128 stands for zero in the data rows.
Every row has a hidden score from 0 to 30. What is each row's score? 15 is about the middle. The score is a weighted sum of the row's numbers plus the product of two more (or one squared), each taken from its middle value.
<159 096 190 159 137 182 158 134 134 118 170 164 083 130 156 157 145 054
 096 148 143 119 114 148> ~ 12
<063 109 150 189 097 110 160 160 135 122 215 120 096 123 128 139 182 164
 169 031 091 180 120 099> ~ 21
<154 195 102 104 136 145 084 130 129 152 088 117 126 139 143 086 154 133
 122 150 117 131 168 098> ~ 16
<099 112 164 159 140 126 130 144 135 126 130 173 104 103 108 156 175 123
 128 080 145 169 140 135> ~ 15
<151 104 132 155 165 113 122 118 131 122 155 148 082 111 114 146 167 095
 129 084 173 132 120 138> ~ 20
<088 134 136 104 122 113 171 143 141 125 083 102 136 131 122 151 102 170
 146 115 074 190 126 146> ~ 13
<130 146 123 098 129 104 105 130 116 143 122 128 147 155 125 088 138 126
 119 154 137 103 093 127> ~ 13
<099 124 143 098 075 134 166 125 104 111 092 115 123 116 129 156 102 150
 153 103 127 151 135 146> ~ 16
<154 163 122 124 137 106 107 137 097 168 104 112 141 134 132 081 123 133
 125 178 115 091 097 117> ~ 12
<135 112 132 162 016 124 119 133 117 094 152 149 113 137 140 144 187 074
 094 136 167 125 112 163> ~ 12
<168 169 073 149 149 111 091 112 111 147 084 098 140 143 149 109 133 152
 129 130 140 115 150 138> ~ 11
<138 118 126 109 142 118 127 130 134 137 108 094 137 150 109 131 101 135
 129 148 083 123 113 112> ~ 19
<101 127 144 122 115 126 157 137 136 113 093 126 134 100 127 135 112 137
 118 125 107 195 137 122> ~ 8
<171 112 110 147 116 153 096 159 103 101 127 123 091 138 150 148 128 107
 151 104 141 144 137 149> ~ 19
<129 158 082 134 155 099 081 107 136 131 107 158 165 143 133 109 143 138
 128 142 124 108 112 096> ~ 18
<132 123 125 093 155 108 116 107 140 146 038 118 131 166 102 109 118 137
 137 168 121 110 112 129> ~ 19
<179 171 109 099 103 130 119 142 105 165 123 117 112 114 101 110 131 129
 121 189 125 119 152 116> ~ 12
<112 146 137 133 143 104 108 134 152 161 108 131 124 148 142 105 112 134
 128 155 090 135 124 111> ~ 13
<136 120 109 104 132 145 147 091 120 138 079 125 164 135 107 105 103 175
 150 109 134 064 102 151> ~ 21
<078 081 130 158 124 161 147 164 147 088 140 176 100 153 124 205 155 147
 125 066 131 158 138 186> ~ 18
<118 125 159 110 161 121 147 105 145 145 144 183 137 103 094 100 102 119
 099 103 124 108 093 132> ~ 19
<115 165 123 091 146 144 131 123 164 165 124 120 130 123 116 080 066 114
 122 181 115 128 124 112> ~ 21
<099 124 173 118 173 123 159 087 146 089 138 189 153 104 076 113 154 137
 090 090 142 077 122 127> ~ 24
<115 147 143 107 122 127 113 132 138 145 094 117 119 129 118 108 100 124
 122 162 112 130 131 120> ~ 14
<156 157 121 099 143 112 087 120 128 163 116 149 135 149 128 081 130 150
 117 162 116 085 111 125> ~ 16
<100 103 144 108 132 140 157 100 182 142 131 143 145 094 117 106 124 096
 136 131 106 150 138 126> ~ 15
<149 151 142 097 129 150 100 132 141 153 099 128 121 146 133 122 090 081
 098 163 108 116 137 093> ~ 19
<139 179 120 092 134 140 104 152 131 151 104 115 109 126 128 095 116 136
 111 171 103 123 126 142> ~ 12
<119 123 156 136 152 132 157 097 162 127 139 165 115 119 112 115 132 108
 109 105 107 111 121 121> ~ 25
<101 113 144 139 121 111 109 132 141 114 148 144 147 118 113 139 127 170
 128 093 137 111 135 129> ~ 12
<151 162 126 114 112 127 099 128 118 156 118 105 142 117 114 093 109 124
 135 196 095 091 128 113> ~ 18
<076 127 158 118 161 099 158 112 178 093 100 188 170 101 071 105 078 171
 110 079 061 097 154 105> ~ 26
<090 119 174 088 191 117 154 105 192 138 112 202 152 041 093 082 121 115
 094 084 119 086 094 131> ~ 11
<114 118 113 141 145 098 099 107 102 116 133 133 152 135 126 107 113 153
 121 125 162 088 127 121> ~ 16
<075 187 065 158 162 157 137 134 171 156 142 083 138 191 182 102 125 119
 173 130 128 156 171 058> ~ 24
<137 140 124 093 109 122 125 120 126 130 111 077 103 133 142 134 118 160
 142 149 116 136 143 133> ~ 14
<095 110 174 129 177 104 146 106 146 108 140 186 132 089 100 089 167 127
 074 104 112 079 097 096> ~ 17
<138 117 154 080 103 134 160 129 121 108 084 117 255 115 089 140 104 156
 137 125 132 111 120 129> ~ 8
<144 115 124 125 116 127 129 147 117 152 104 099 117 143 128 143 133 140
 136 160 118 120 112 116> ~ 12
<141 133 112 104 139 109 118 140 103 156 105 121 131 150 123 087 114 130
 132 166 110 076 109 129> ~ 16
<149 159 109 119 148 098 112 113 123 144 124 160 134 140 131 108 162 110
 131 140 127 132 144 135> ~ 22
<161 167 113 099 125 143 130 122 108 137 115 158 116 166 139 122 152 094
 107 162 125 084 117 138> ~ 26
<131 137 112 123 108 130 152 119 116 130 097 086 111 139 110 151 120 168
 142 161 118 156 130 121> ~ 15
<146 085 140 165 135 183 165 165 125 072 143 175 066 126 119 205 152 113
 124 111 148 176 142 112> ~ 23
<058 162 072 167 112 153 123 098 146 123 196 064 116 136 172 120 186 120
 178 105 120 171 211 031> ~ 25
<172 175 062 117 155 119 087 115 111 160 091 081 138 157 169 119 136 143
 135 126 145 105 151 139> ~ 13
<135 158 153 096 113 115 126 133 123 162 106 096 133 152 118 110 105 135
 129 173 102 099 106 132> ~ 16
<117 134 113 124 119 113 108 085 154 121 148 101 150 122 152 123 141 136
 143 093 126 148 133 115> ~ 16
<135 191 078 109 150 108 099 131 123 158 078 111 131 174 128 104 121 122
 122 167 106 092 164 114> ~ 23
<116 113 106 076 089 109 141 094 114 134 145 158 144 120 162 120 182 064
 107 118 160 106 094 163> ~ 20
<127 141 172 100 113 142 122 139 133 141 122 138 137 128 126 125 094 106
 111 175 106 138 133 117> ~ 12
<150 122 146 100 132 140 113 137 099 255 163 153 118 255 140 121 127 091
 102 167 164 107 103 117> ~ 2
<080 114 152 071 108 126 176 106 131 120 087 120 164 118 083 146 081 180
 136 118 127 128 125 159> ~ 14
<123 117 156 146 154 154 110 107 198 128 175 159 127 085 117 132 132 103
 110 121 138 134 137 130> ~ 18
<105 102 134 155 138 129 105 142 156 113 141 141 125 210 108 138 156 108
 122 117 149 136 117 122> ~ 20
<143 168 073 159 143 112 081 111 129 124 088 091 142 156 155 105 146 131
 132 114 148 114 144 131> ~ 14
<179 173 099 091 125 120 090 136 124 168 134 129 149 165 129 101 113 128
 100 176 114 091 123 135> ~ 15
<128 136 124 119 133 129 121 122 130 136 119 106 129 144 107 092 089 113
 128 161 110 144 120 108> ~ 22
<039 148 089 165 148 141 140 123 181 112 168 093 167 137 143 101 112 109
 167 120 075 170 181 048> ~ 27
<134 106 128 125 148 107 108 119 133 158 123 132 158 124 111 118 093 134
 144 099 117 128 130 135> ~ 13
<114 126 130 109 154 069 139 109 147 125 120 127 159 149 122 117 115 142
 116 115 132 136 117 135> ~ 14
<111 110 167 099 118 089 165 084 255 051 172 194 160 115 125 127 203 112
 092 110 167 054 103 100> ~ 17
<255 102 160 162 132 173 138 158 103 094 156 170 069 106 127 214 164 140
 132 117 124 171 143 128> ~ 22
<148 138 106 121 131 135 093 130 115 168 088 091 151 140 119 113 118 145
 153 166 132 102 112 130> ~ 12
<120 143 069 127 168 136 116 128 145 137 085 120 139 182 169 086 139 150
 128 132 101 138 154 101> ~ 17
<132 166 145 106 143 131 103 141 118 173 086 118 125 113 124 104 107 108
 114 180 089 126 145 100> ~ 14
<090 137 153 106 117 124 144 169 094 109 099 097 116 126 139 144 119 153
 152 108 097 191 135 123> ~ 14
<164 130 132 154 107 132 130 147 099 117 128 061 095 080 137 123 087 147
 156 147 147 164 174 120> ~ 13
<150 158 090 141 143 135 075 144 118 137 090 093 134 158 136 108 134 136
 143 143 160 119 158 127> ~ 14
<105 096 140 168 159 146 130 148 141 120 158 150 114 124 146 170 170 142
 151 089 156 115 132 153> ~ 13
<163 143 119 154 134 130 115 110 083 107 147 136 149 137 141 122 184 095
 102 146 170 093 107 154> ~ 18
<057 134 119 221 096 116 152 133 153 114 136 093 134 134 146 116 115 097
 141 102 067 179 149 094> ~ 20
<053 131 092 144 171 116 180 136 157 125 153 112 135 119 142 118 084 094
 149 131 067 163 153 073> ~ 24
<159 118 158 161 156 148 129 117 120 102 159 157 088 124 124 143 141 083
 110 112 171 134 143 166> ~ 23
<121 120 129 108 145 089 098 108 100 145 116 153 140 136 117 097 106 169
 124 141 131 115 108 116> ~ 14
<156 125 127 092 094 137 140 109 096 119 142 140 112 152 167 139 158 061
 092 135 181 118 126 165> ~ 19
<129 113 111 158 107 131 122 121 122 142 161 112 120 129 134 133 140 109
 138 098 153 151 130 134> ~ 15
<085 106 135 148 156 119 132 108 195 152 161 165 154 079 115 103 158 137
 130 109 107 130 134 140> ~ 9
<143 156 120 255 100 130 114 136 109 141 131 131 104 137 000 140 129 126
 165 111 134 136 145 136> ~ 21
<153 143 134 105 149 109 118 125 119 164 121 120 159 132 107 098 116 120
 115 170 116 069 085 131> ~ 15
<083 090 217 168 091 138 166 082 098 042 135 235 197 090 091 183 241 179
 084 074 205 019 163 109> ~ 28
<160 110 113 201 082 179 102 163 079 066 193 143 080 123 157 196 134 100
 109 122 202 159 104 179> ~ 14
<170 129 082 134 090 152 139 177 094 129 124 064 067 111 170 165 126 127
 209 138 115 148 135 128> ~ 18
<143 160 123 102 125 121 100 144 113 154 122 089 121 141 139 102 103 128
 131 164 114 107 146 138> ~ 15
<148 118 133 135 112 121 109 108 110 146 131 161 127 142 145 124 141 072
 105 141 144 137 127 124> ~ 16
<115 100 138 110 126 099 110 119 128 127 116 138 185 130 082 125 091 154
 115 108 152 084 123 119> ~ 13
<105 122 126 093 110 132 161 128 118 117 096 101 128 132 152 159 092 159
 150 122 096 164 133 159> ~ 14
<146 144 122 141 132 113 094 128 127 171 100 107 140 112 122 111 105 134
 117 170 114 088 096 127> ~ 9
<091 135 128 120 131 124 153 142 158 124 134 141 152 098 117 121 099 131
 118 107 063 162 152 119> ~ 15
<158 093 146 147 139 137 155 095 122 094 166 167 108 144 118 144 143 052
 085 121 185 117 130 165> ~ 25
<099 108 156 184 113 116 096 120 115 081 156 179 135 112 131 149 158 132
 130 072 177 113 113 163> ~ 14
<126 099 164 121 137 110 160 077 135 136 090 131 153 135 081 121 088 170
 120 097 123 082 126 132> ~ 21
<130 142 134 108 137 122 083 129 135 166 140 143 133 124 119 107 124 116
 125 144 121 124 150 139> ~ 14
<123 134 119 107 120 138 161 152 131 133 107 113 130 129 111 146 099 144
 122 139 099 166 138 119> ~ 14
<085 120 151 110 118 094 174 098 154 108 121 183 158 108 118 131 122 155
 127 043 066 139 146 139> ~ 23
<126 141 129 081 154 129 118 120 153 146 113 135 153 119 093 096 089 143
 115 154 091 125 123 103> ~ 19
<084 128 140 142 122 119 139 142 149 121 115 156 165 087 087 160 159 163
 131 079 103 140 153 153> ~ 14
<114 137 139 087 113 126 163 128 127 114 090 097 116 129 121 148 089 161
 135 149 089 156 138 136> ~ 17
<129 110 131 155 121 106 112 099 119 118 167 117 116 142 104 122 162 093
 135 115 172 144 083 172> ~ 19
<115 103 119 115 108 140 146 107 123 138 100 074 163 152 131 143 117 169
 134 114 134 115 125 143> ~ 12
<111 146 147 090 135 150 120 122 161 138 105 121 124 143 137 113 093 110
 114 173 098 136 119 106> ~ 18
<179 129 101 164 057 157 084 154 097 089 210 116 071 133 186 181 123 106
 164 065 187 156 100 159> ~ 18
<139 140 134 101 125 139 117 151 125 157 108 134 122 126 130 100 104 126
 113 183 111 116 138 090> ~ 11
<065 147 163 142 147 090 136 116 176 120 112 179 174 095 096 108 085 164
 109 078 063 119 160 129> ~ 16
<068 142 107 116 151 145 127 119 165 114 139 123 140 096 137 101 062 093
 139 145 086 156 150 104> ~ 25
<129 102 125 093 136 113 138 090 145 116 168 169 110 133 156 128 178 057
 075 137 176 124 111 143> ~ 16
<099 135 138 132 134 111 140 113 168 147 134 129 155 129 119 111 099 131
 135 128 086 134 139 092> ~ 19
<149 126 133 164 127 136 105 134 116 125 140 130 097 126 125 134 169 117
 124 122 197 159 135 142> ~ 10
<129 162 151 089 150 105 152 108 151 130 099 156 131 132 100 109 130 107
 110 154 127 123 088 110> ~ 20
<143 148 121 113 131 108 087 127 135 160 090 118 155 121 119 118 106 143
 134 160 117 107 137 113> ~ 11
<137 121 152 131 148 126 139 101 111 136 154 149 107 150 143 141 171 074
 085 143 166 105 115 138> ~ 21
<120 109 131 150 123 123 128 113 113 131 115 135 145 130 115 098 141 155
 117 122 138 096 110 132> ~ 13
<135 125 142 114 108 156 138 120 114 135 151 137 122 113 128 133 112 091
 113 153 179 164 155 101> ~ 13
<124 087 134 147 135 139 135 119 165 126 171 168 131 115 117 121 149 080
 085 120 183 144 127 131> ~ 9
<147 171 102 094 111 122 077 152 134 176 116 106 139 145 118 090 102 146
 131 187 099 098 131 109> ~ 13
<048 152 094 138 144 118 155 162 163 100 166 150 135 117 119 107 048 090
 117 138 096 156 123 100> ~ 20
<112 126 133 147 159 126 115 109 139 141 122 146 149 123 116 119 127 176
 126 100 132 096 125 143> ~ 15
<110 103 163 177 123 168 168 140 138 076 136 143 116 123 121 204 164 142
 127 106 146 160 146 131> ~ 18
<047 080 159 128 183 086 136 099 176 105 161 162 159 105 111 109 074 146
 110 088 107 076 124 101> ~ 17
<129 164 128 105 148 128 112 130 121 164 104 092 109 132 132 122 096 152
 138 179 099 111 135 123> ~ 17
<128 134 142 133 144 153 120 093 168 122 160 137 123 118 123 100 140 113
 112 124 125 158 139 134> ~ 24
<135 091 088 135 128 139 095 121 087 092 101 110 137 108 177 162 138 135
 166 101 167 111 113 156> ~ 12
<147 131 106 107 127 122 121 150 125 156 134 118 129 135 118 095 125 134
 143 177 102 092 121 147> ~ 15
<128 182 087 127 162 113 097 166 131 178 083 097 131 169 144 101 107 148
 161 144 113 125 144 125> ~ 14
<099 139 103 096 093 112 168 142 134 093 085 104 124 117 130 152 081 169
 137 135 100 166 130 147> ~ 8
<132 135 106 129 104 130 108 141 113 117 121 082 092 129 154 128 123 129
 132 124 138 137 125 127> ~ 12
<101 110 152 084 082 126 187 149 136 087 089 139 121 117 126 164 119 177
 152 092 118 157 141 209> ~ 12
<158 119 136 124 142 131 169 081 159 136 162 183 114 107 134 138 156 070
 090 120 173 150 125 140> ~ 16
<127 129 148 084 093 118 164 125 130 115 094 095 124 127 115 136 092 146
 146 153 105 141 126 121> ~ 18
<129 158 144 109 144 131 117 145 140 126 104 132 118 149 119 107 107 120
 122 170 120 130 138 122> ~ 19
<125 138 134 085 134 141 107 140 110 148 115 120 140 134 137 105 106 085
 108 174 120 131 140 087> ~ 13
<164 089 135 129 136 159 131 105 150 138 177 174 118 129 144 146 163 063
 092 114 175 145 106 134> ~ 12
<116 109 133 135 149 103 102 085 107 119 145 173 147 101 141 083 206 101
 106 118 182 075 091 124> ~ 13
<115 146 107 132 139 136 103 121 118 140 107 105 122 165 110 096 115 115
 124 158 122 139 142 095> ~ 24
<166 177 115 108 093 147 094 145 113 139 140 102 120 142 130 104 121 122
 120 188 022 109 168 123> ~ 28
<148 104 122 160 123 156 145 113 114 130 179 149 092 114 128 159 151 061
 111 124 172 133 105 146> ~ 19
<134 177 111 083 153 154 123 122 146 146 125 127 133 168 139 095 084 108
 116 171 110 130 139 097> ~ 27
<114 137 143 110 136 125 121 134 151 137 104 121 116 142 122 096 090 121
 133 172 105 128 138 113> ~ 18
<101 086 142 176 124 150 132 126 124 083 168 160 097 131 127 182 172 117
 118 098 146 151 115 156> ~ 20
<179 116 075 107 123 123 101 129 096 121 082 073 174 102 149 110 128 170
 180 161 138 045 109 146> ~ 10
<171 190 046 143 150 134 066 115 119 148 071 086 149 163 153 093 142 156
 147 114 127 117 130 134> ~ 16
<138 135 138 122 134 127 134 119 123 161 109 122 124 142 121 118 096 119
 110 152 097 129 086 113> ~ 18
<110 112 130 104 099 139 150 144 115 132 115 132 141 133 125 132 133 150
 144 100 112 156 102 093> ~ 13
<114 112 143 115 153 115 116 131 152 146 129 139 158 142 128 109 091 116
 127 113 115 127 134 106> ~ 9
<118 108 137 165 144 178 171 151 146 092 117 182 124 102 138 191 159 127
 099 110 124 166 106 137> ~ 12
<164 107 122 122 104 147 145 112 113 107 091 104 139 104 135 132 134 147
 160 121 143 123 135 157> ~ 15
<117 134 128 107 111 102 125 128 153 145 123 125 127 120 111 115 120 130
 127 122 121 134 124 120> ~ 12
<099 094 105 123 149 088 123 090 156 161 145 120 152 044 147 118 139 127
 136 092 120 118 095 107> ~ 2
<132 122 125 134 126 111 118 104 107 139 110 117 140 140 122 111 153 134
 127 111 128 111 112 143> ~ 18
<144 155 118 079 135 139 121 127 112 147 106 125 144 134 132 095 127 137
 137 175 116 100 117 127> ~ 16
<170 128 070 130 131 116 123 140 102 128 060 076 179 123 149 111 115 173
 159 161 139 076 112 165> ~ 6
<059 139 145 122 154 111 122 118 185 131 133 166 180 061 099 127 144 166
 131 097 075 135 160 100> ~ 11
<139 076 129 071 124 127 171 107 105 125 091 104 174 130 110 138 085 191
 124 101 174 066 128 180> ~ 7
<113 131 154 148 123 141 154 150 140 100 121 182 112 076 110 158 161 158
 106 089 125 180 149 131> ~ 7
<145 148 122 106 121 127 106 135 120 153 097 094 136 128 132 100 106 153
 130 160 108 116 127 110> ~ 12
<153 092 139 153 135 140 136 124 118 128 197 158 100 124 125 159 178 086
 123 112 225 123 119 164> ~ 14
<158 116 115 145 119 155 139 124 113 090 148 104 113 116 154 187 125 142
 149 156 141 147 136 103> ~ 21
<138 116 139 144 000 144 152 135 162 103 119 165 126 123 122 172 153 137
 103 099 114 166 131 129> ~ 8
<114 132 155 097 160 124 142 099 160 124 139 173 148 080 129 103 204 122
 063 096 115 081 093 125> ~ 10
<143 113 141 164 133 144 132 159 113 086 127 172 070 141 106 203 132 119
 128 117 123 178 135 121> ~ 27
<126 157 140 095 158 154 109 121 155 151 100 125 117 139 138 093 096 123
 119 171 127 130 133 092> ~ 21
<179 159 121 148 100 172 112 192 100 132 108 058 105 115 130 136 115 135
 164 150 120 128 135 122> ~ 14
<150 165 116 103 110 127 105 160 107 157 086 125 145 127 108 097 096 127
 137 173 120 120 145 094> ~ 14
<096 137 116 112 154 112 120 141 154 170 089 098 116 150 130 099 062 124
 129 144 111 130 138 124> ~ 12
<116 151 113 124 154 129 142 138 132 131 085 073 116 157 153 104 080 140
 138 131 098 111 116 126> ~ 20
<103 136 105 113 082 200 116 119 147 134 174 094 140 118 118 140 156 110
 139 093 169 179 142 140> ~ 9
<073 092 160 103 108 120 152 088 121 092 140 158 199 093 097 157 153 159
 117 089 157 074 103 153> ~ 16
<142 112 134 144 128 072 130 115 093 140 108 134 156 151 100 081 140 156
 130 105 159 059 070 120> ~ 15
<126 127 144 123 149 131 113 116 141 158 108 126 133 130 154 255 112 124
 115 149 099 122 140 101> ~ 21
<135 128 142 112 136 147 148 125 106 118 105 126 125 133 116 166 148 140
 129 151 099 150 119 135> ~ 22
<154 097 091 205 058 141 122 147 089 072 210 142 095 135 174 164 137 079
 118 113 214 131 092 190> ~ 11
<125 119 154 140 157 090 120 100 137 136 133 126 154 123 106 107 097 151
 116 119 113 095 116 129> ~ 17
<100 100 102 126 124 125 135 111 159 130 147 145 144 102 145 125 182 064
 131 129 158 140 107 152> ~ 11
<055 105 182 149 125 179 150 126 133 065 096 200 209 099 099 154 135 170
 104 052 119 056 157 176> ~ 16
<128 113 117 118 129 118 168 108 131 130 078 094 156 138 120 122 104 148
 153 127 113 122 136 151> ~ 17
<139 165 123 100 199 130 095 135 127 176 138 128 122 150 132 100 112 145
 125 207 096 123 145 116> ~ 17
<134 145 125 100 139 134 110 124 125 141 105 106 119 133 117 089 112 122
 116 156 102 120 144 108> ~ 20
<127 114 154 091 107 132 154 149 121 101 105 108 130 090 147 176 111 164
 169 129 112 163 115 148> ~ 8
<159 170 107 098 100 132 077 116 097 124 126 102 135 159 154 099 162 118
 123 125 169 135 122 132> ~ 14
<095 128 171 140 157 094 132 115 160 099 109 170 158 109 082 133 103 168
 100 075 111 098 145 146> ~ 17
<062 122 096 146 151 161 157 096 167 135 174 078 150 135 167 086 135 082
 159 121 086 172 166 070> ~ 24
<147 174 094 112 133 119 116 147 128 163 117 083 143 168 121 071 097 123
 135 146 137 089 125 114> ~ 17
<234 136 092 147 104 125 108 124 110 111 137 132 110 140 135 120 159 102
 138 118 184 141 127 142> ~ 20
<079 129 128 145 112 078 132 109 146 121 198 156 155 086 110 109 135 138
 177 072 056 145 145 087> ~ 28
<163 137 115 150 123 102 104 111 096 116 129 131 137 136 141 125 167 092
 114 139 149 109 116 170> ~ 18
<113 113 090 130 136 118 101 098 107 094 167 134 153 091 138 130 159 157
 111 106 188 053 099 146> ~ 4
<152 144 101 161 107 162 106 179 100 128 118 054 080 132 142 140 124 122
 187 146 130 170 160 117> ~ 18
<177 117 152 122 147 118 136 131 116 121 130 151 115 153 152 138 121 093
 101 172 168 123 125 145> ~ 10
<168 147 081 145 129 088 059 088 071 084 109 144 167 129 180 076 198 132
 086 123 162 071 082 143> ~ 10
<146 151 127 110 117 136 116 157 141 167 129 137 133 154 125 085 082 144
 143 176 101 110 154 105> ~ 15
<128 121 083 162 130 107 068 101 095 110 100 131 158 136 133 096 134 124
 127 111 165 082 097 139> ~ 16
<109 101 143 194 106 127 144 179 094 106 234 086 090 093 127 174 186 154
 169 050 077 215 122 107> ~ 21
<105 112 128 152 122 112 124 141 159 152 148 091 148 141 138 113 145 135
 201 095 115 173 145 078> ~ 12
<134 134 255 145 137 117 127 122 122 137 153 116 126 134 102 126 145 122
 142 131 147 144 139 134> ~ 11
<139 176 116 092 133 142 097 135 141 150 098 137 119 145 000 095 126 142
 104 176 090 106 153 111> ~ 24
<133 124 164 097 149 103 140 139 113 125 150 166 154 105 134 090 170 106
 100 131 135 100 104 099> ~ 8
<133 069 143 134 122 162 132 125 122 117 181 136 095 147 105 146 125 101
 137 120 208 133 135 164> ~ 17
<120 160 114 087 125 130 103 141 121 142 109 133 110 132 100 111 103 129
 120 163 102 116 134 121> ~ 19
<126 174 096 101 139 130 086 099 135 152 103 102 147 134 137 088 158 125
 112 150 112 137 186 143> ~ 14
<154 138 114 131 110 137 090 113 132 134 105 092 140 110 149 110 133 129
 132 119 118 141 153 108> ~ 13
<134 125 131 100 111 110 153 139 121 104 077 105 123 113 114 171 108 171
 147 135 107 149 132 145> ~ 14
<122 140 116 130 111 113 124 118 105 144 086 084 120 125 133 129 096 152
 152 147 136 136 134 136> ~ 11
<127 155 129 085 146 126 167 155 115 161 128 102 124 137 105 096 099 132
 122 197 099 102 118 106> ~ 17
<092 139 131 083 147 120 108 128 155 147 111 140 125 155 100 115 098 121
 113 187 095 134 119 114> ~ 19
<155 163 077 107 108 122 107 125 106 141 114 122 139 113 122 121 113 127
 122 170 124 103 135 145> ~ 9
<140 106 126 123 154 089 135 085 061 084 167 187 125 104 164 091 190 136
 080 094 192 062 085 158> ~ 13
<138 143 130 113 115 138 109 122 118 146 095 095 134 122 137 122 088 109
 142 167 109 114 137 119> ~ 18
<071 088 175 137 112 132 160 108 145 072 116 163 197 105 097 140 164 177
 082 076 147 074 157 156> ~ 11
